Each row is where one point has got to under a steady rotation. How many ticks took it there?
The counts run from 0 to 292.
[  2 -21   4 -32  32 -17  14   3 -43 -44  27 -31  -6 -16  22   0  -8 -27
  44  -2 -32 -13  16 -24   3  -6 -16  -7  -3  28  15   9 -11   2  22  -4
   6  14  -6  -9 -10 -20  46 -24   2  12  23  18   8   3   7  -6  -4  -2
  25 -17 -24 -22   7  15 -23  30   1  -7 -15  12]  137
[ 16  23   2 -16  12   0  28   6 -45 -33  23 -10   7  13  21   5 -12 -26
  17 -14 -27 -51  -5  21  39   1 -31  10  13  -9  -5  -8  -9  12  15 -12
 -20 -16 -16  10  -5   5  38  -1  -9  22  -1  10 -31 -20 -35  -1   0 -26
  12  -2   0 -38   2   5  -2  20   9 -34 -25  22]  199
[  3   8  19 -24  20 -18  24   3 -51 -43  22 -18 -13   2  -6  -5  -8  -4
  34  16 -43 -21  25  -8   4 -15  -8 -13  -3  26   2   6 -21  13  27 -11
  -9   2  -1 -12  -3 -19  44 -18   5  11  14   9   8  16 -21   2  10   5
  28  -7   0 -29  12  15 -25  20  17 -26 -24  15]  287
[ 13 -35   5 -25   9   0   4 -15 -25 -13  36 -14   4  15  18   5 -12  -8
  48  -1 -46 -19  24 -13  -3 -38 -10   3  -5  10 -23  -6 -27  16  23 -10
  -6 -12   6 -15  15  -2  20 -19  31  28  34  18 -21   4  -6   7  -6  25
   6   5  -1 -17  20   6 -22   4  25 -26 -18  33]  236
[ -4 -19  29 -28  18  20  11  -8 -51 -22  46   2 -12  13   6   5 -11   9
  20   8 -33  10  27   8  -1 -42 -29 -11  -4  33 -10   3 -29  17  28  -6
  -4  -3   6 -16 -14  -8  34 -15  18  15  32   6  17  20  -9  14  -3  20
   5   9  -2 -10  24  19 -17   9  16 -36 -17  16]  85
[  2  -7  15 -30  19  34  -6  27 -36  -6  29  -6  15  15  18   5   7  -8
   3 -11 -15 -18   9   3  12 -30 -28   8  -2  18 -10  10 -35  19  37   0
 -18  -2 -12 -10 -31   2  55  -8  13  14  49   3  -9  11   6   1 -29   8
   1  12  -7  -9  14  -3 -14  20 -20 -30  -6 -13]  175
[  8 -29   0 -16  22  -3   3  -9 -33 -26  28  -9   1  24  22   3 -12 -35
  54 -30 -25 -28   3   4   9 -16 -27   9   0  11  -2 -34  -9  19  21   4
  11   5  -5   5   7   1  32   8  10  20  26   5 -33   1 -20 -15 -20  -9
  10  -5  -2 -29   9   4 -10  34  -1 -18 -13  32]  232
[ 14  10  15 -45  28  -2 -12   2 -39 -10  39 -21 -16  -4 -10   2  -8  16
  15  18 -45 -18  19 -10   3 -11 -41 -14   6   4  -8 -11 -24  21  24  -6
 -17 -16   4 -11  -4  -6  19 -15  -5  12  31  22  -2  21   9   7 -19  20
  18  13  -7 -32  16   6 -28  11  24 -19 -20  18]  209
[ 24   3  -5 -50  23 -17   9  -2  -3  -8  61 -33  13 -14  14  -6 -23  -9
  30  -6 -46 -29   9  14  32  11 -36 -19  -8  13   8  -7  -8  22   9 -10
 -14 -10  14   5   0 -12  25 -21  -9  12 -13  19   9  -9   2 -19   3  20
  -1  11  -4 -15  10   9 -27  38  -1  -3 -15  34]  61
[  7 -26  -1 -48  28  12  -9   4  -8  -1  42 -25  24   5  34 -14   8  -5
  46  -3 -42 -36   9  -3  12 -15 -12   6  -2  -9  -9  -9 -35  18  26   1
   5  -4  -7  -5 -14  -4  43  -2  -3   7  27  14  -6  -2  11 -19 -14  11
  -9  16  -1   4  16  22  -9  31 -11 -19 -25  29]  264
[ 15  -9 -25 -31  22  23  29   0  -9  -5  63 -26  26  -9  45  -2  13  -8
  23 -13 -44 -15   1  16  23 -11 -29   5  18  15 -32   2 -21   1  11  19
  13 -10  -9  12 -24   3  36  -3   1  31   7  15  17  -4  29  -3  -9   3
   0   0 -18 -10   5  20  -3   9  -1 -17 -21   8]  218
[ -6  -7  18 -45  19  -3  -6   8 -33  -6  25  -8   6   2  36  -5  18   0
  35   5 -52 -36  15   1  15  -9 -18   3  16 -11 -23 -14 -36  22  16 -16
  -2 -22  -5  -1 -13  17  25  21   3  23  23  32  -4   8   0   1 -14   6
   2  14   3  -7   9  18   0   0  22 -33 -26  28]  115
[ 16   7 -13  -7  31   4   7 -16 -26 -17  62 -16   4  10   1  -9 -19 -10
  30  -3 -28  -9   8  28  14 -29 -28 -41  -4  -2 -24  10 -25  22  38   2
  -2 -29   0  17  25 -22  33 -24  19   8  17  -2 -16  -7   6   4 -11  26
   4  22   2 -23   5  15 -15   7   0 -23   5  17]  157
[ 34  23   5 -25  32 -19  16   2 -34 -40  17 -16 -15   7   5  -5  -8 -39
  10  12 -36 -18   3  -2  12  11 -42  -6  -4   7   7  -7 -20  29  28 -11
 -12 -11   2   4   3 -20  26   5  -3   5  34  21  -3  14  -2   0 -23  -2
  21   8 -22 -51   8  -3 -21  24   6 -17 -14  -2]  104
[ 16 -13   6 -26  32 -14  25  -1 -20 -23  28  -5  12   7  32  -1   3 -14
  39 -14 -44 -18  10  18  14 -26 -14   1   9  31   1   5 -15  42  17  -7
   6 -15  16   9  18 -18  30 -20  23  -3  28  25  -3  23  -7 -27  12  -6
 -10  -9  -1 -32  14  32 -12  25 -15 -22   5  17]  188
[ 17  -9   2 -26  34  26  10  16 -34 -28  29   1  -8  13  11   7 -39 -28
  -1 -17  -9 -16  -5  17  15 -28 -29 -19   6   1  -8   0 -25  14  11  21
  17 -21 -12  -3 -12  -1  60 -16   9  12  21   1 -34 -15  -4  -8 -14 -21
  11  13  -9 -12  20  18 -23  30  -7 -38   1   7]  51
[  8   7  15 -27  19  -4 -17  16 -34 -14  19  -9  -2  15  19  10  10 -25
  35  -4 -15 -28   6   6   9  -6 -41 -10  -4  25  -5  -8 -23  21  35 -16
 -22   2   0 -10 -15  14  35  11  17  13  45  24  -4  13   7  -2 -50   5
  12  28 -12 -29  17 -32 -27  16   9 -24  -2   4]  26
[ 16   3  -6 -25  13   7  25   9  -4 -13  36  -5  18  18  24   8 -11 -31
  10  -7 -40 -15   6   5  20 -13 -39  -6   6  33 -30  13 -35  -3   6   9
 -10  -4 -13  13 -42  -1  21  11  33  39  14  18  22   5   9   1 -26  10
  10   8 -33 -27  22  -6 -19   7  11 -18 -16  -8]  223
[  5 -17  27 -34  12  18  48  -7 -53 -35  39  -7   0 -10  42   6  -8   9
   6   2 -34  -3   8  25  20   9 -29  -3   2  41  13   5   5  28  11   3
  -3   4  17 -15 -11   9  42 -19  -6   6   7  21  20   2   5  -2   1 -14
   6  -3  -7 -13  11  19 -12  12   2 -35 -18  21]  90
[-10 -23  27 -30  22  16  16  -4 -54 -21  38   9  -9  14   7   1 -17   9
  21  -1 -27  -1  26  19   2 -31 -33 -10   9  34 -12  -9 -25  23  23   4
  10  -7   5   0  -6   3  39  -2  14   4  33   1   3  24 -22  -2  -4   4
  -1   8   2 -12  27  22 -18  17   5 -42  -8  16]  84
[ -5  22  12 -33  23 -13  14  15 -21 -24  18  -1  11  16  25   6  21 -22
  10 -11 -51 -37  13  30  16  10 -41   4   4  16 -20   8 -34  16  32 -23
 -28 -16  -7  17 -10  10  38  15  20  16  32  22   2  13 -10   1 -18  11
  -3  11 -16 -25   9  -1  -1  14 -10 -15  10 -12]  71
[ 14 -27  10 -40   9 -12   9  16 -12 -24  19   0  18  10  34  21 -29 -30
  11 -15 -26 -41  16  -8  28 -33 -15  -6  13  24  -1  28 -29  20  11 -13
  -6 -16  -7   8  -9   3  32 -21  34  20  14  22 -14  -5   2 -12  -3  -1
   1  -2 -19 -10  21  11 -29  12  -1 -34  -4  21]  144
[-12 -33  21 -31  25   5  14  -3 -41 -17  31   5 -11  27   0  -1 -12   7
  29 -11 -36 -17  18  19   3 -27 -24   1   9  21 -14 -29 -28  23  16   9
   1  -3  -8  -5  -4   6  40   4  12  15  33   4  -8  19 -32  -8  -4   6
   2  -4   6 -22  28  28  -9  28   6 -38 -11  25]  83
[  8   7  13 -39  31 -10  27   3 -33 -32  27 -18 -12 -14  20 -20  -9 -15
   9  25 -49 -10   9  18  17  17 -35 -29  16  12  -5   3 -26  12   1  12
  20 -16  -2  10 -17   0  43   7  -6   2   4  26  31  11  17  -4  -3  -2
  13  12 -20 -12  15  33 -19  16   6 -31 -17  10]  12
[ -3 -19  -6 -13  20 -13  14 -14 -33 -16  54 -21   4   5  18  15  -5  -5
  59 -13 -33 -17  17  24  13 -37 -19 -26  12  40 -19  -8  -3  13  20  -2
   2   6   8  13  17 -11  22 -25  29  24   4  -2   2   5  -3 -13  -8  21
  -5   3   3 -24  10  12 -16  13  10 -19  -4  29]  34
[  8 -36  16 -32   6 -10   9  -4 -22  -8  24 -12   2  16  14   8 -11 -11
  44   7 -60 -28  11  -5   1 -18 -10  -1   5  18 -15 -15 -25  18  17 -11
  -2  -9   9 -20  19   9  24  -7  26  35  30  21 -20   8  -9  -1  -2  12
  15  -1   6 -16  17  12 -17   8  25 -31 -21  35]  237
[  5  19  -2 -10  19   8  17   0 -43 -33  37 -18   0  22  13  -8  19 -25
  38 -21 -29 -31  -6  25  10   6 -29  15  -3   8  -5 -19 -16   1  35  -9
 -23   2 -19   1 -15   6  51  10  -8  21  29  -7 -11   0 -30   4 -21   8
  10   4  -3 -38   1  -7   7  27  -2 -10 -16  -3]  76
[ 33  -1  -5 -22  27  23  29  12 -33 -30  31 -12  18  11  38   9   5 -20
  -9 -13 -26 -21 -17  11  21 -27 -23  13   7  12 -13  22 -17  36  23   9
   0 -25   2   4  -3 -11  35 -17  10  11  45  18 -16  -2  21  -6  -6 -17
   9   6 -21 -28   7  17  -8   1 -14 -34  -8 -15]  97
[ -7 -21  13 -50  22  -8 -12   2 -17  -3  33  -3  20   1  42  -7  -8  -4
  30  -6 -36 -26  21  10  20 -22 -24 -13  10  17  -2   8 -31  34  18  -7
   0  -9  -7  15 -14   5  34   5  14  -4  17  23   8  10   6 -21 -11  18
 -22  14 -10   1  27  22 -14  33 -18 -35  -7  20]  266
[ 36  15 -10  -7   3   7  21  -6 -18 -19  48 -28   6  16  12  -3 -19 -30
  25  -5 -26 -26  -7  22  21   0 -35 -28 -20   3  -5   6  -3  13  30 -13
 -20 -14  15  -6  10  -3  39 -20  10  24  11  10 -21 -34   6   9 -19  19
  15  33   3 -29  -2 -23 -24   8  13 -19  -8  25]  152
[ -6  -3  18 -44   5 -11  17  16 -16 -15  19 -10  19  17  40   4  15 -15
  29 -11 -45 -48   4  38  28  22 -28   0   6  37   3   0 -13  24  16 -14
 -27   1   1  -1 -15  30  41  18  11  18  11  24  10   0  -5  -6 -19   6
  -6  17  -6 -14   8 -12 -10  19  -3 -32  -9  16]  271
[ 17   4  -4 -37  24  -8  11   3 -26 -14  33 -30  -3  -1  -6 -13   1   0
  13  35 -63 -17   4 -12   4 -12 -17 -20  10   3 -22   5 -32  15  19  13
  -6 -21   3 -10   3 -18  35 -14   3  20  26  17   0  12  20   1   1  22
  20  16 -14 -22  12  23 -25   1  17 -27 -24   5]  9
[ 22   5 -11 -20  19  15  23  18 -28 -32  37 -30   5   4   7   9 -10 -29
   7 -14 -26 -37  -1 -11  21 -18 -11  -4   2   0  -7  12 -16  -7  26   3
 -18  -7 -21  -8 -20  -8  55 -38   2  32  12   3 -32 -22  -7   9  -2  -8
  27  -7  -5 -27   1   8 -14  17   2 -15 -25   6]  48
[ 16   0  20 -34   8   0  18  19 -18 -25   6 -10   1  11  36  10  -2 -38
   9  -7 -34 -41   1  11  19  11 -26  -1  -6   5   3   5 -24  28  19 -20
 -18 -19   8 -14   2  19  46  -1  17  21  36  32 -29 -14   9   2 -25 -10
  15  25  -8 -13   6 -11 -23  12   3 -28  -3  15]  148
[ 12 -28  -7 -33  15 -13  30  -8 -16 -31  39 -20  12  -8  29   3 -36 -35
  40  -6 -33 -25   9 -10  22 -20 -17  -9   8  28   6   8  -6  -6   2  10
   9  11  -5  -1 -13 -10  37 -26   4  18 -16  10   2 -12  -7 -16   6  -3
  10 -11 -17 -12  15  19 -22  28   6 -18 -33  33]  139
[ 31  -6  -5 -20  20  32  41   3 -27 -22  38  -6  20  12  47  -3  -7 -15
  -9 -11 -30 -16 -15  28  25 -26 -31   7  11  21 -13  20  -2  28  11  20
   5 -17   2   5  -8  -3  42 -17   3  13  25  16 -18  -7  15  -4  -1 -21
  -2   4 -18 -22   6  24 -10   7 -11 -37  -8  -7]  96
[ 10 -32   7 -12  25   4   6 -22 -36 -26  42   4  -4  15  23   2 -32 -20
  46 -16 -13   1  20   2   5 -42 -25 -16   1  25 -10  -9 -18  19  23  -4
  14  -8   5   7  13  -5  23 -11  27  13  25   7 -14   6  -4  -5 -20   6
  -5   9  -7 -20  19  12 -23  24   9 -27  -2  31]  234
[ 18  19 -13 -42  24 -12  10   5 -27 -30  40 -36  13 -16  34  -3   2 -17
  29  10 -39 -40   7 -17  24   4 -22  -8  14   3  -3  19 -19   3  21  -4
 -13  -2 -16   3 -30 -17  38 -11  -9  15  -4  21  19  -3  16  -3  -9  11
  15   2 -27 -21   2  13  -9  18   5 -12 -39   8]  15
[ 14   4   0 -23  24  -9  -5 -17 -30 -15  55   2   7   2  29  -4 -21  -8
  40   5 -26 -15  20  -2  31 -41 -23 -24  13  -2 -24   6 -37  14  19  -7
   7 -20  -7  25  -5 -11  14  -3  16   8   2  20   5   0  -3  -6 -10  17
 -12  16 -12 -13  20  26 -14  12  20 -33 -25  35]  112
